In the rows, 128 means zero.
One hidden turn or mirror swaps the rows below in pairs. Which row is each named row swapped with?
The rows were stretched afterwards, more along some directions than others.
Sino: [107 121 118  94 113 146 137 129 142 145 101 103 152  94 138 110 141 160
 153 138  96 138 123 120 142 153 116 121 148 124 116 125 130 138 129]
Seso: [105 134 109 101 109 173 113 125 163  94  78 102 171 107  98 132 150 120
 118 135 108 143 135  93 146  82 141 118 131 143 140 129 118 125 120]
Mizo: [128 111 121  94 133 161 115 154 169 155 112 135 170 125  94 121 125 140
 148 122 136 128  88 102 115 135 127 127 164 138 117 110 148 124 125]
guro: [139 108 123 124 129 162 111 161 173 162 104 130 158 129 107 145 122 130
 154 114 140 129  77 121 127 119 121 127 154 151 146 124 157 137 116]
Bidan: [126 129 122 116  96 145 127 134 130 133  93 111 144 131 129 132 128 140
 142 143  96 124 156  98 154 133 126 125 165 132  84 156 142 122 122]
bel: [133 139 140  90 115 136  99 147 146  88 118 103 147 117  88 101 133 139
  82 133 128 151 109  92 124  99 126 115 168 150 117 147 152 123 114]
vin: [109 132  79 135  89 147 116 133 132 147  80  96 154 119 106 131 121 138
 163 135  73 132 166 135 137 132 114 131 139 127 102 122 127 167 127]
Pas: [130  96 116 154 137 124 134 124 147 137  97 128 141 112 129 143 132 144
 127 127 137 135  95 144 123 140 106  97 177 172 180 139 113 143 137]
bifuz: [134 100 125 150 132 128 129 126 151 129 100 127 146 119 132 151 132 143
 124 126 142 129  97 136 123 137 119 102 179 173 172 138 114 136 132]
Gog: [109 115 122  86 136 138  88 147 167 111  95 115 163 114 120 119 114 123
 128 146 119 121  99 131 151 151 140 137 135 104 119 115 110 106 143]
tibif: [114 126 116  98 107 152 129 139 139 146 103 104 148  94 133 109 136 152
 158 130  87 149 117 124 135 141 123 124 151 129 101 129 135 141 124]
Geku: [119 129 100 115 116 143 139 140 141 109 102 100 143 108 112 101 120 145
 117 128 122 150 156 114 120 142 119 107 143 131 111 154 129 133 140]
buson: [115 101 152  81  91 196 100 158 162 138 101 124 191 122 134 146 170 145
 149 118  93 131 125 100 150 124 114 116 123 145 132  91 136 129 113]
lenuz: [101 146 120 110 108 172  99 120 152  73 104  87 180 120 111 130 156 116
 138 137  83 137 136  82 137  83 144 120 109 139 110 124 123 129 135]
nen: [136 122  98 133 124 141 109 129 133 121  99 108 153 143  88 125 118 139
 118 109 125 137  97 109  97  94 110 110 172 161 106 140 133 148 133]
vukik: [120 135  99 117 112 136 134 136 120 125  95 108 131 127 126 119 128 151
 151 147  81 133 153 126 128 143 102 115 159 127  80 160 144 128 131]
mebob: [130 108 125 142 108 141 137 119 147 135  92 118 141 121 153 150 141 142
 140 127 116 126 123 120 149 130 125 115 168 163 144 148 130 131 124]
vuve: [133 129  90 119 134 135 105 126 150  92 111 101 149 158  85 139 123 138
 103 106 138 132 103 103  98 102 111 100 165 160 114 162 129 130 131]
vun: [156 122 112 118 116 146 128 156 149 142  66 104 141 104 143 146 128 141
 141 119  98 152 146 118 149 129 132  81 149 129 113 179 138 125  91]
zuvu: [120 102  92 171 129 160 116 151 151 122  82 118 165 131 158 149 127 141
 167 111 101 138 110 166 110 141 115 115 132 145 130 125 121 144 123]
kise: [104 135  91  86 144 158 107 142 174 100 111 102 178 144 100 148 143 141
 120 126 110 133 127 116 133 135 113 111 142 136 114 150 136 107 121]
Gid: [ 99 111 109 112 130 163 112 127 163  84  81 120 163 106 107 129 153 125
 117 126 115 143 100 115 130  98 125 108 143 162 161 125 121 118 134]
zug: [128  94  81 159 142 145 128 162 148 142  68 130 153 120 158 126 105 149
 163 119 111 142 118 184 105 178 110 112 154 119 113 137 119 133 119]
Von: [132 125 106 159 107 118 101 149 124 127 117 107 137 123 101 135 132 156
 123 112 117 153 106 129 112 113  89 129 164 176 132 129 156 169 129]
Rilid: [112 128 114 101 104 147 124 142 134 148 101 104 147  96 125 107 130 152
 157 129  85 146 103 124 132 137 116 122 159 130 106 126 135 151 121]
vato: [113 108 148  82  87 189  98 151 154 124 104 117 199 120 131 143 169 145
 156 128  74 128 132  98 141 115 117 120 122 138 116  90 136 138 118]
Tir: [131 129 102 120 111 145 131 132 120 124  94 108 143 138 126 132 125 147
 150 141  90 127 163 110 137 136 117 116 152 124  75 155 140 129 126]
Mog: [102 144 101  83 139 171 115 139 175  96 115 102 176 133 113 141 149 141
 129 133 103 141 124 106 129 122 116 119 139 131 107 145 151 112 110]
vuz: [109 122 120  93 105 152 126 141 140 145 104 105 151  93 134 109 136 155
 151 132  92 148 118 117 139 145 124 122 156 125 105 132 136 138 122]
tefu: [ 96 144 102 108 135 151 116 135 154 121 120 111 167 121 114 130 142 144
 163 156  89 139 121 132 130 114 110 145 140 132 132 108 164 154 123]
nalif: [144 132  92 145 129 127 141 149 132 127  82 107 127 113 125 110 126 129
 141 131 104 161 135 142 109 123 102  82 153 140 114 190 157 140  91]
dupu: [125 123  85 135 111 149 123 154 133  95 121 120 156 131  90 109 125 132
 108 108 119 164 144 115 105 112 118 114 143 158 112 136 143 152 139]
zuf: [104 144  96 142 132 131 115 131 135 123 111 117 152 120  90 121 120 135
 151 159 111 141 111 136 114  98 110 158 162 146 141 107 153 171 141]
zefo: [110 127 106  85 140 158 116 148 162 143 127 125 173 125  79 114 132 141
 140 130 115 138  99 103 116 131 117 132 154 134 110 103 143 131 134]
zuva: [102 129 110 114 130 173  91 162 163 116 116 137 181 117 110 147 136 132
 131 137 103 144 107 116 164 130 145 163 151 140 131  81 118 136 154]
gukud: [113 116 139  86  88 190  99 163 147 124 108 118 195 117 121 136 166 143
 143 118  79 147 129 103 147 112 113 125 126 147 119  90 136 142 115]
dedob: [142 120 138 135 119 155 106 162 170 137 106 122 152 145 106 156 123 117
 136 115 146 126  91 103 139  94 145 132 152 157 148 148 162 127 115]
mivo: [111 145 105 142 128 140 117 130 131 120 114 119 152 111  93 122 121 138
 153 157 110 140 116 132 117  92 112 155 158 150 140 103 155 166 143]
tadi: [121 125 105 123 104 167 101 159 138 104 123 116 181 135  97 121 150 140
 121 112  93 160 134 111 104  94 105 118 135 158 115 106 153 166 126]
bepe: [136 139 137 120 118 133 105 144 159 114  93 107 144 129 102 140 125 101
 128 145 130 121 125  78 153  93 152 112 141 129 137 173 152 121 118]
bila: [ 99 129 107  92 105 176 109 125 164  92  85 107 174 112  98 125 148 114
 121 134  97 139 138  92 153  92 148 125 137 145 133 128 119 123 124]
zifik: [143 116 118 132 125 145 113 165 173 157 105 133 146 137 102 146 120 122
 150 112 138 128  80 110 129 112 133 132 160 152 141 146 160 131 113]
rigi: [ 99 127 118 102 131 164  85 161 162 116 101 121 181 115 122 140 132 128
 137 138 100 132 100 120 166 137 143 154 142 118 124  91 114 126 148]
Tadu: [129 123  89 137 111 152 123 146 135  93 116 106 159 139  99 115 123 140
 106 105 123 162 146 115  94 108 113 106 142 159 116 140 144 154 135]
Zes: [107 141 106 138 127 136 113 120 137 117 109 115 151 118  90 118 122 127
 156 159 103 127 111 131 117  90 119 146 154 149 146 112 151 166 141]
tude: [117 141  97 167 140 142 113 147 147 105 118 131 162 132 100 141 128 121
 125 142 123 140 109 123 112 106 130 140 172 157 139 116 138 150 147]
gil: [108 109 104 128 161 111 132 122 141 130 101 129 149 107 114 123 128 147
 122 145 136 129 116 147 108 165  92  92 167 145 168 127 110 145 159]
sotek: [123 121  82 165 103 139 112 152 116 153  89 105 157 119 110 138 122 158
 158 117  90 136 148 144 121 141  93 136 152 144 105 112 134 174 129]
fipum: [106 123 113  94 116 144 134 129 148 121  96  94 147  98 136 110 131 152
 136 139 110 140 134 115 132 157 128 105 150 126 113 148 128 123 134]
zisak: [117 129 117 126 154 110 117 134 135 114 100 111 149 113  96 122 119 131
 115 159 142 126 129 120 113 138 106  94 161 128 157 138 106 145 149]
bamo: [116 118 119 111 140 100 103 137 149 100 105 109 126 127 101  95 112 118
 109 142 136 122 106 134 136 149 115 125 143 123 128 150 124 109 133]
Dani: [140 130 119 141 118 114  96 155 126 122 109  99 138 123 106 132 131 154
 111 110 124 145 105 124 113 111  96 122 162 172 131 136 155 159 119]
Vono: [108 107 140  80  87 195  95 158 153 123 101 122 199 113 126 135 165 140
 148 121  78 142 131 102 143 109 117 116 124 134 116  85 138 146 118]
Rom: [122 117 118 122 120 145  90 122 144 117  71 105 151 117  87 141  99 122
 128 135 123 117 117 100 135 107 147 122 166 140 140 125 100 130 148]
zefu: [129 137 145  95 116 141  94 139 150  75 123 104 150 122  90 110 140 137
  84 134 132 143 112  84 129  92 129 121 163 154 124 139 153 125 124]
vomap: [105 118 113  87 130 139 136 126 156 123  99 104 148 107 129 111 134 152
 126 134 119 135 142 111 129 163 125  99 142 124 121 149 123 115 134]
gudok: [113 136  90  88 147 145 111 134 167  98 104  92 169 145 106 141 138 140
 113 122 114 129 130 112 133 138 106 106 146 141 116 158 134 104 116]
Luv: [102 110  99 130 138 148 120 140 136 103  89 127 146 116 114 120 134 153
 145 134 101 131 117 149 105 141  94 107 159 148 116 139 136 117 148]
Gupu: [136 120  92 141 124 133 109 130 128 114 112 114 145 147  84 122 116 135
 116 105 122 138  97 113  97  99 115 111 173 163 108 147 130 146 136]
Vake: [115 112 122  98 137 116 101 144 158 110  95 119 136 117 112  96 106 120
 120 149 140 124 102 142 140 157 127 125 148 106 122 141 111 107 138]
dom: [146 119 115 115 112 154 121 147 150 140  61 103 149  97 134 149 127 137
 139 127  98 154 137 103 147 123 138  84 155 123 116 172 129 121 101]
dul: [116 144 129 108 131 118 105 133 140 111  97 106 144 119  89 123 124 110
 123 169 124 122 141  91 146 110 133 108 144 109 138 150 129 138 141]
Bulo: [136 123  91 133 129 135 107 128 130 101 102 106 148 152  84 132 121 140
 103 107 137 130 108 104 101 103 110 113 168 159 104 147 130 138 138]
Bofe: [128  95  79 146 142 149 125 158 157 141  76 128 155 122 154 122 106 144
 160 122 112 144 115 185  94 170 111 111 149 113 106 133 123 132 115]
Fom: [141 112 131 120 119 159 112 166 172 167 104 132 153 135 112 145 127 133
 156 114 137 125  81 113 126 116 129 122 150 146 144 128 164 135 108]
biv: [124  94 113 146 145 124 136 128 143 139  95 135 143 110 130 134 130 151
 131 128 141 133  94 141 117 154 104 100 181 163 172 130 108 139 140]
Dar: [128  98 127 150 124 135 130 126 150 133  94 125 136 119 139 146 136 145
 133 123 129 130 106 132 135 142 111 105 178 171 167 143 113 136 124]
zore: [114  97 148 117 112 163 130 116 156 113  85 125 167 115 134 140 155 137
 142 143 122 105 136 101 127 139 119  99 150 146 137 132 124 106 132]
Zem: [120  97 115 150 135 130 135 121 147 128 101 128 145 117 137 142 136 148
 131 130 139 132  96 144 119 143 109  97 180 174 178 134 112 140 141]
dakov: [138 102  92 121 140 146 135 158 150 130  84 119 153 120 151  99  91 147
 143 130 120 151 121 181  87 173 115 104 158 100  92 144 128 124 113]
Geva: [104 125 111 100 105 173 116 117 159  85  75 107 172 103 106 129 142 119
 124 139 103 144 134  97 151  86 147 120 134 145 139 128 115 124 134]
Dadid: [111  96 156  79  88 200 101 161 161 135  94 125 191 114 137 141 168 146
 152 128  91 127 128  99 150 132 122 115 127 136 121  91 132 122 110]
fov: [151 129 102 149 122 122 142 143 135 129  84 110 118 111 124 107 122 131
 140 131 113 157 136 142 113 122 104  83 160 145 117 199 159 136  92]
zokel: [113 112 136  94  86 197  96 168 146 123 112 123 199 126 120 140 163 139
 151 118  76 145 133 110 141 105 120 122 123 143 112  87 142 150 120]
pev: [101 127 114  90 115 152 132 131 143 143 101 101 152  94 133 107 141 155
 151 138  93 147 112 122 138 143 120 122 154 130 116 124 130 137 134]
gulu: [131 133 140 116 114 136  97 145 139  88 122 104 141 119  94 104 133 140
  84 124 135 153  98 106 121  94 112 119 178 168 129 148 158 136 117]
bebuf: [106 114  98 125 138 139 123 137 131 112  84 122 135 113 117 104 133 157
 150 141  94 127 118 147 100 142  92 100 162 134 106 139 139 124 136]
tegos: [135 111 124 117 117 155  98 137 148 129  59 103 160 105 107 154 112 130
 134 130 114 118 133  90 161 122 154 109 152 124 127 136  97 115 133]
bavi: [106 116 121  94 135 140  89 149 158 113  90 112 168 114 123 122 119 134
 131 140 112 123 105 130 158 156 132 139 136 109 121 110 107 115 144]
Tep: [107 114 114  99 132 153  90 156 163 118  96 119 166 110 128 129 118 133
 135 137 116 131 102 137 162 155 134 146 139 111 125 103 104 119 148]
poz: [126  98  83 157 138 149 121 160 149 140  72 119 155 120 160 133 107 148
 165 122 110 141 107 187  98 165 110 110 142 117 120 129 116 141 118]
Rifu: [115  96 154  96 106 170 125 128 159 133  83 122 178 114 138 137 163 143
 151 143 107 107 138 101 140 148 114 105 135 140 133 113 126 109 122]
Moz: [102 152 102 106 134 146 122 129 153 122 112  97 157 113 111 128 134 141
 155 155  92 139 123 130 121 104 102 140 140 130 131 125 165 160 120]
vifo: [136 103  94 112 139 153 131 155 149 125  84 124 156 114 142  97  98 144
 144 131 108 149 131 164  90 164 122  94 161  86  81 145 132 126 107]
Zoti: [118 118 104 164 120 162 110 132 148 108  74 101 167 122 147 154 136 130
 162 119 103 131 112 139 111 116 123 111 121 149 133 135 121 144 122]
Nad: [120 144 137 110 137 125 106 123 145 103  96  97 154 122  95 132 128 113
 120 170 128 117 142  87 135 102 134 108 140 111 141 150 131 136 137]
milu: [139 118 128 136 127 138 113 159 170 153 102 123 140 140 108 147 119 122
 144 122 140 128  86 111 133 106 130 130 153 152 154 145 167 134 110]
voz: [ 97 115 105 134 146 146 118 135 142  92 100 132 144 113 105 120 148 144
 131 136 109 139  96 139 106 121  86 111 158 164 140 127 135 125 144]
dogav: [126 131 116 121  96 143 127 125 129 127 102 108 143 134 126 131 131 137
 144 142  89 122 157 102 151 128 128 123 159 128  86 160 140 130 125]
mapu: [143 130 108 132 117 137 139 152 139 132  79 106 125 107 131 106 128 131
 139 135  97 163 133 137 129 121 114  77 158 135 112 193 154 131  83]
Sesu: [110 104 103 138 158 118 129 122 141 127  94 121 148 107 119 129 133 146
 122 144 134 137 107 149 110 156  93  88 174 157 175 126 102 146 154]
lasod: [117 127 116 119 152 115 115 133 139 113 104 117 153 107  85 121 123 120
 116 159 127 127 124 113 123 127 115  94 153 120 154 137 115 148 155]
mosa: [117 126 108 110 121 140 114 137 134 146 108 112 154 114 114 116 132 148
 146 123  97 145  87 120 118 114 117 125 164 144 114 112 135 156 128]
zalig: [148 119 134 144 118 146 117 156 168 150 102 128 138 134 111 147 120 127
 152 119 143 126  86 112 129 100 138 128 158 152 149 149 165 137 108]
Moriv: [ 97 114 109 106 126 155 109 136 162  88  92 128 153 105  97 128 150 122
 114 128 115 144 106 111 135  99 122 110 147 163 159 128 119 124 130]
Zof: [107 119 116  95 124 144 134 129 147 132  90  96 145  95 138 116 130 156
 132 140 119 137 140 122 134 169 121  99 149 121 127 145 120 126 137]
mobe: [117 120 103 123 114 143 127 145 141  99 119 103 149 127 112 114 132 140
 114 115 120 147 158 105 113 139 118 106 137 141 111 158 138 134 128]
puro: [114  99 102 135 153 121 130 129 141 131  96 122 145 107 119 129 127 152
 120 134 140 139 113 150 111 166  96  82 165 156 175 127  99 145 152]

Swapped with Rom: vin
Swapped with Sino: biv
Swapped with tude: lenuz

One hidden turn or mirror swaps the rows below in pairs. Which row is each named row swapped with?
The rows were stretched afterwards, more along some directions than others.
mufa: [144 105  92 134 115  95 131 125 162 111 127  82 177 134 116 133 167 118
 107]
Nas: [147 109  96 136 116  90 133 134 158 122 117  83 175 137 116 135 167 119
  97]
sofo: [ 99 122 120 116 141  91 148 117 141 144 118  87 151 143 154 118 165 160
 107]
tuzos: [145 149 137 115 129  86 147 120 133 151 145 118 128 184 113 164 127 147
  89]
gokon: [106 131 140 124 138 116 168  89 140 150 142  73 144 149 155 112 149 168
  71]
Tevim: [136 132 139 132 143 117 138 134 109 156 158 129 147 148 158 119 127 138
  98]
Peg: [143 118 116 137 116  89 171 135 157 157  87  88 140 135 136 136 161 141
  66]
Biza: [120 142 155 127 135 122 174  87 135 158 153  71 140 155 149 109 143 157
  50]
vepu: [121 138 140  99 131 122 134  97 119 135 169 127 148 183 174 116 120 151
  90]
zami: [114 125 115 146 122  74 153 145 131 129  87 116 145 128 129 143 158 136
  98]
givof: [126 131 140  99 131 116 138  99 116 133 173 123 144 185 179 110 125 150
  86]
kave: [ 96 120 126 120 138  79 139 124 134 135 125  82 150 140 156 115 163 158
 109]
Det: [134 142 123 141 106  91 106 134 153 126 134 108 137 152 138 130 122 124
 108]
sazu: [125 146 137 124 136 115 130 133 123 149 145 123 144 154 145 138 114 129
 110]
zisu: [137 124 128 158 121 102 136 114 131 153 158 108 125 165 118 111 151 129
  82]
fum: [145 125 137 149 113  98 161 123 145 178 110 112 129 155 141 143 128 154
  51]
tuku: [139 133 112 163 133 120 172 120 161 174  95  92 150 139 120 122 154 124
  70]
rem: [117 143 124 147 121  88 116 151 158 123 106  99 147 119 147 115 147 126
 112]
kun: [140 132 118 162 131 115 174 113 157 177 103  87 145 135 115 122 152 123
  64]
zuzu: [120 148 146 163 120  75 144 114 131 147 146  87 138 137 158 102 135 138
  84]
ber: [125 147 149 169 122  74 136 127 131 153 130  98 135 133 162  96 137 133
  84]
Litun: [136 110 107 121 128 109 158 110 138 125 137 117 146 183 138 130 162 137
  85]
povag: [120 124 134 147 136  94 147 139 140 135 116 100 150 118 166 105 155 139
  89]
direb: [121 153 144 170 125  76 137 127 129 151 133  92 134 137 156  96 140 135
  85]
fata: [126 132 146 100 135 116 138  98 120 141 171 121 143 182 182 111 122 151
  89]
Godek: [148 141 139 125 120  90 149 110 134 163 157 123 126 183 115 156 130 147
  84]
tuve: [ 99 123 128 111 139  99 148 110 137 146 132  90 144 148 145 124 158 164
 101]
Nurim: [106 123 115 150 120  94 146 118 128 115 104 122 155 133 136 136 145 151
  90]
lar: [159 114 114 116 118  99 116 127 146 132 150 116 164 161 140 133 150 123
 103]
nol: [152 145 133 120 121  96 152 117 136 162 149 126 130 178 101 161 126 138
  82]
Guk: [101 122 125 113 139  69 133 127 135 132 114  92 147 132 150 124 159 149
 114]
lup: [135 107 111 126 131 102 158 115 133 132 137 117 145 179 142 128 168 143
  87]
lifu: [124 128 108 115 113  98 122 117 142 114 118 111 171 169 160 132 145 157
  95]
luz: [135 117 138 108 127 118 130  96 129 151 168 128 151 175 172 120 125 144
  91]
lafo: [130 129 145  99 128 121 131 105 122 143 167 132 142 188 174 117 119 147
  88]
viv: [141 138 147 123 123  89 153 108 127 158 166 117 120 181 116 152 134 154
  81]
verol: [147 128 133 150 119  92 148 115 129 163 155 120 119 165 117 126 144 140
  78]
fod: [126 129 107 125 129 103 147 128 140 122 115 122 157 179 151 131 166 152
  99]
vero: [132 116 118 119 130 104 156 120 140 123 130 115 147 181 147 129 165 145
  89]
Nomib: [135 123 136 101 122 121 121 104 131 142 166 133 150 181 167 125 123 140
  95]
sol: [133 136 130 152 117 112 141 119 130 154 124 142 135 160 144 133 112 150
  68]
Bule: [127 120 114 119 125 104 147 126 140 123 122 117 153 183 155 133 165 153
  92]
fizi: [141 143 118 125 106  88 107 131 131 125 136 115 164 152 140 128 125 132
  98]
baban: [142 127  95 165 130 114 178 123 154 180  94  99 149 135 107 125 160 122
  75]
seti: [137 115 107 126 129 101 158 120 139 128 122 122 144 179 137 132 166 139
  90]
Fidif: [144 136 116 124 106  92 123 126 125 136 137 121 161 160 147 129 126 147
  88]

Swapped with Biza: zisu
Swapped with fod: luz
Swapped with Nurim: Tevim
Swapped with fata: seti

